In the rows, zero is written as 128.
Each path below is one point turned by a fixed rotation once a step. After each direction that follows a path, write how fast that rotation turns it, in degrees a step (0 if it stays still).
Each turn is a multiple of 5 degrees from 10 to 175, or 0.
path 1
[116 144 131 121 118 130 123 131 134 122]
[134 140 115 133 137 137 116 134 124 129]
[129 134 119 114 119 130 131 117 125 115]
[147 131 122 129 121 134 128 134 141 133]
[123 126 129 109 119 136 119 133 130 125]
[129 142 131 135 129 143 129 139 132 121]
[126 138 120 123 116 125 117 127 115 124]
[143 144 130 123 135 132 128 123 134 127]
[125 129 114 119 116 130 119 125 141 129]
[139 128 123 120 136 142 128 141 129 119]
[126 134 127 128 104 136 129 128 125 120]
[141 141 133 126 129 126 117 140 125 130]
[118 141 127 118 124 137 119 115 131 127]
Directions:
[128 128 120 134 127 130 133 129 118 119] : 90
[128 129 135 121 133 134 134 121 126 123] : 145
[137 130 130 135 137 133 130 132 130 131] : 175
path 2
[128 138 130 137 113 119 117 132 120 138]
[121 139 139 122 116 115 133 125 115 131]
[127 130 127 133 106 122 134 116 127 136]
[136 145 133 141 118 118 130 128 125 131]
[115 142 127 128 116 123 135 133 121 136]
[125 129 130 131 109 120 120 123 119 140]
[133 141 140 128 117 113 134 121 121 129]
[123 137 123 137 111 124 142 123 127 135]
[132 140 129 141 112 121 119 133 123 137]
[120 142 136 123 118 115 132 130 115 134]
[125 127 128 130 106 120 130 116 124 137]
[136 143 135 138 116 116 133 123 127 129]
[119 145 126 132 116 123 139 133 122 135]
Directions:
[134 132 126 135 128 130 138 124 135 124] : 85
[124 136 123 128 127 118 125 121 131 131] : 0
path 3
[142 146 128 131 145 125 141 135 120 132]
[139 145 135 142 121 108 132 124 129 130]
[157 140 125 135 133 127 124 131 123 124]
[139 137 143 136 134 121 117 114 118 137]
[146 121 132 131 143 112 123 131 115 118]
[132 142 139 131 151 120 134 125 116 138]
[138 136 131 138 131 102 137 134 124 123]
[149 150 127 135 137 129 135 131 125 132]
[144 139 137 142 121 113 120 118 125 130]
[155 131 129 130 141 128 119 128 118 124]
[133 133 144 134 143 115 122 117 116 135]
[142 130 130 132 145 109 132 138 117 120]
[135 150 136 134 142 120 141 127 123 138]
Directions:
[121 121 131 124 139 124 129 129 123 128] : 60
[120 131 135 131 124 124 127 120 129 135] : 155
path 4
[131 132 110 121 142 132 116 113 120 126]
[135 116 113 135 141 141 118 117 117 131]
[146 123 111 130 134 130 114 116 130 136]
[137 136 117 136 140 138 109 114 129 123]
[145 121 121 148 134 140 116 124 125 126]
[152 133 119 140 128 127 112 123 134 123]
[141 140 126 144 135 133 114 126 126 110]
[148 123 126 146 126 129 121 136 120 114]
[148 137 123 132 122 116 118 132 126 110]
[135 138 128 133 128 127 119 135 112 103]
[142 120 123 129 123 122 125 140 108 113]
[141 135 118 115 124 115 120 134 113 115]
[128 132 121 120 132 130 121 136 104 114]
Directions:
[123 140 129 123 131 128 124 123 131 123] : 125
[138 128 119 128 133 130 124 128 123 121] : 0
[130 132 132 123 122 128 127 140 123 125] : 20
path 5
[137 126 133 131 126 134 142 109 116 139]
[114 141 127 137 123 136 128 119 112 135]
[113 129 117 125 122 120 115 139 115 124]
[135 123 128 119 118 106 123 142 129 131]
[137 140 136 126 128 116 129 126 149 139]
[127 136 121 126 141 139 121 115 148 127]
[134 118 109 122 131 147 127 124 128 120]
[142 120 123 140 115 138 140 136 119 126]
[127 139 139 151 126 128 131 137 119 122]
[116 133 143 125 141 124 119 139 120 115]
[126 117 139 105 133 124 132 134 126 129]
[124 118 133 123 126 124 142 118 136 150]
[116 127 123 142 128 129 123 107 134 138]
Directions:
[127 133 121 123 122 120 122 122 129 133] : 35
[131 119 123 122 132 127 121 129 123 122] : 100
path 6
[123 131 121 118 116 111 135 112 125 122]
[118 126 120 111 117 127 140 122 115 130]
[117 140 118 115 120 126 127 109 127 125]
[121 133 119 118 122 112 142 116 120 132]
[115 138 117 113 125 133 135 118 115 134]
[123 144 117 121 127 116 132 111 125 127]
[123 135 117 120 128 119 143 123 111 134]
[123 147 117 119 128 133 129 119 114 131]
[131 145 118 127 129 112 135 116 117 125]
[128 139 119 120 126 129 138 126 103 129]
[130 149 119 122 125 127 124 116 113 120]
[134 135 121 125 123 113 137 122 107 120]
[128 137 121 119 119 135 129 124 105 122]
Directions:
[139 125 131 126 128 133 131 120 130 134] : 0
[124 125 128 123 128 140 129 134 121 132] : 135
[137 134 129 134 132 128 126 133 119 125] : 20
path 7
[129 120 114 123 140 117 139 125 139 123]
[121 128 116 117 123 126 150 122 130 123]
[126 121 107 126 125 125 137 128 115 118]
[133 122 115 135 136 117 141 116 124 123]
[117 130 116 129 125 127 138 110 133 115]
[122 121 107 121 134 123 131 129 134 112]
[129 123 116 120 135 117 149 125 133 128]
[121 128 115 122 120 128 146 120 120 120]
[128 119 108 132 131 121 133 123 118 115]
[127 127 117 133 135 118 140 112 134 122]
[115 129 114 121 126 129 137 121 135 114]
[127 118 107 119 134 122 138 133 129 118]
[131 125 119 124 129 118 151 119 123 128]
Directions:
[127 127 128 116 127 128 133 137 134 131] : 70
[120 131 125 125 119 136 124 129 124 122] : 125
path 8
[135 136 132 141 117 129 119 130 116 146]
[131 141 136 143 139 130 122 129 129 147]
[117 139 124 138 122 126 125 125 121 150]
[133 139 131 141 119 123 114 136 128 144]
[123 142 129 142 135 126 121 128 139 146]
[119 136 120 139 114 123 121 127 131 147]
[134 135 131 145 121 123 115 133 140 141]
[119 133 124 145 128 125 124 120 143 143]
[126 126 122 145 109 122 120 126 134 139]
[135 127 133 149 125 125 120 127 144 137]
[121 125 123 148 125 128 129 114 137 141]
[135 121 129 148 111 126 123 123 128 138]
[136 127 134 152 132 130 126 119 136 139]
Directions:
[131 123 120 119 134 130 129 133 126 121] : 0
[133 125 128 127 115 126 123 133 122 127] : 130
path 9
[123 118 130 129 132 103 121 114 137 120]
[135 130 128 121 142 121 141 107 124 121]
[140 125 139 118 133 139 135 124 135 107]
[139 111 133 129 124 117 119 134 136 107]
[125 116 127 123 134 110 119 112 115 118]
[124 129 133 113 137 128 133 104 137 120]
[147 124 135 127 139 127 138 125 146 115]
[141 122 137 129 130 118 127 133 116 105]
[119 118 132 117 118 120 122 112 123 109]
[132 113 120 119 138 122 129 108 142 125]
[141 129 137 126 154 125 131 123 130 117]
[130 132 146 126 125 121 133 127 128 103]
[134 113 122 124 114 117 133 117 128 112]
Directions:
[121 130 128 130 120 117 131 123 123 128] : 95
[125 134 132 124 132 134 125 126 116 125] : 120
path 10
[139 123 128 111 128 133 127 129 146 117]
[124 149 134 125 121 144 131 123 137 124]
[135 130 121 116 133 130 134 135 152 123]
[130 137 142 120 119 146 130 118 137 122]
[130 141 116 118 130 133 130 139 147 121]
[133 131 144 121 128 141 134 117 147 128]
[128 140 120 114 119 134 129 136 139 113]
[135 137 136 128 136 140 134 122 149 133]
[125 129 128 110 116 133 133 130 141 115]
[137 146 131 128 136 143 125 126 142 124]
[124 129 128 113 120 129 142 129 148 124]
[140 139 134 122 130 145 119 125 138 115]
[120 141 124 120 125 132 143 132 146 128]
Directions:
[129 131 130 125 120 132 120 127 119 120] : 140
[131 128 127 139 121 121 128 125 133 123] : 0
path 11
[122 135 128 134 137 122 136 144 135 141]
[128 139 119 137 124 122 143 136 141 129]
[125 130 127 128 116 109 139 129 136 135]
[119 130 140 131 126 112 140 139 128 123]
[118 131 129 140 123 125 148 135 119 130]
[119 129 123 134 130 119 137 137 125 149]
[124 137 126 135 136 121 137 143 140 137]
[127 135 120 135 118 117 143 132 142 128]
[122 129 133 127 118 105 137 132 131 132]
[118 130 139 134 128 118 144 140 123 124]
[120 129 123 140 124 127 144 135 120 139]
[119 131 124 133 133 119 135 139 131 149]
[126 139 125 135 131 121 140 140 143 130]
Directions:
[133 132 123 125 127 125 125 127 142 127] : 65
path 12
[127 131 129 129 124 120 150 126 147 132]
[129 127 130 131 126 118 151 129 145 130]
[132 124 129 134 128 117 151 131 143 129]
[133 120 131 137 129 116 149 134 140 126]
[133 117 134 139 129 115 147 135 138 123]
[132 118 136 142 127 116 141 136 138 121]
[133 119 138 144 125 113 135 136 139 120]
[132 122 140 144 121 113 130 135 138 119]
[133 125 140 143 118 114 126 134 139 119]
[135 129 140 139 114 115 124 130 142 122]
[136 130 139 136 111 116 124 130 143 125]
[140 130 137 134 109 118 126 130 142 127]
[141 131 137 128 108 120 127 131 143 129]
Directions:
[134 130 129 125 130 134 130 123 131 115] : 0
[137 126 131 123 120 131 120 132 123 129] : 10
path 13
[127 131 131 122 120 115 148 115 139 132]
[150 142 128 125 134 118 136 125 130 137]
[139 146 125 143 122 134 133 123 139 121]
[118 149 122 141 129 122 130 116 119 130]
[123 145 137 134 141 141 129 135 119 135]
[109 131 137 134 129 142 139 126 139 135]
[117 126 129 125 139 117 138 125 136 149]
[139 133 137 129 135 123 132 142 148 135]
[125 136 129 135 119 111 134 125 147 121]
[132 148 133 126 131 108 129 128 123 127]
[133 149 142 126 125 138 135 128 127 117]
[119 140 126 128 125 132 146 109 125 129]
[134 139 124 128 145 135 139 125 124 147]
Directions:
[125 128 124 125 133 117 127 124 120 134] : 130
[120 124 133 126 134 126 120 130 137 130] : 40
[132 123 137 131 119 120 129 130 128 132] : 45
path 14
[143 133 139 125 135 120 121 117 131 114]
[115 126 124 142 109 124 132 137 135 124]
[129 134 117 110 138 114 127 128 122 125]
[140 136 138 147 122 127 118 126 134 119]
[117 120 118 123 122 120 138 144 128 120]
[140 146 129 119 133 118 116 126 130 136]
[133 124 127 146 124 133 128 139 128 110]
[124 126 130 114 125 113 136 140 132 136]
[141 142 121 130 131 135 111 131 132 126]
[133 121 135 137 125 126 147 141 123 118]
[126 127 126 118 130 120 114 139 135 144]
[146 139 123 129 130 143 132 129 129 117]
[124 118 138 137 126 119 134 144 120 138]
Directions:
[134 129 132 137 137 127 128 126 120 124] : 125
[128 121 119 123 133 132 127 129 126 118] : 160
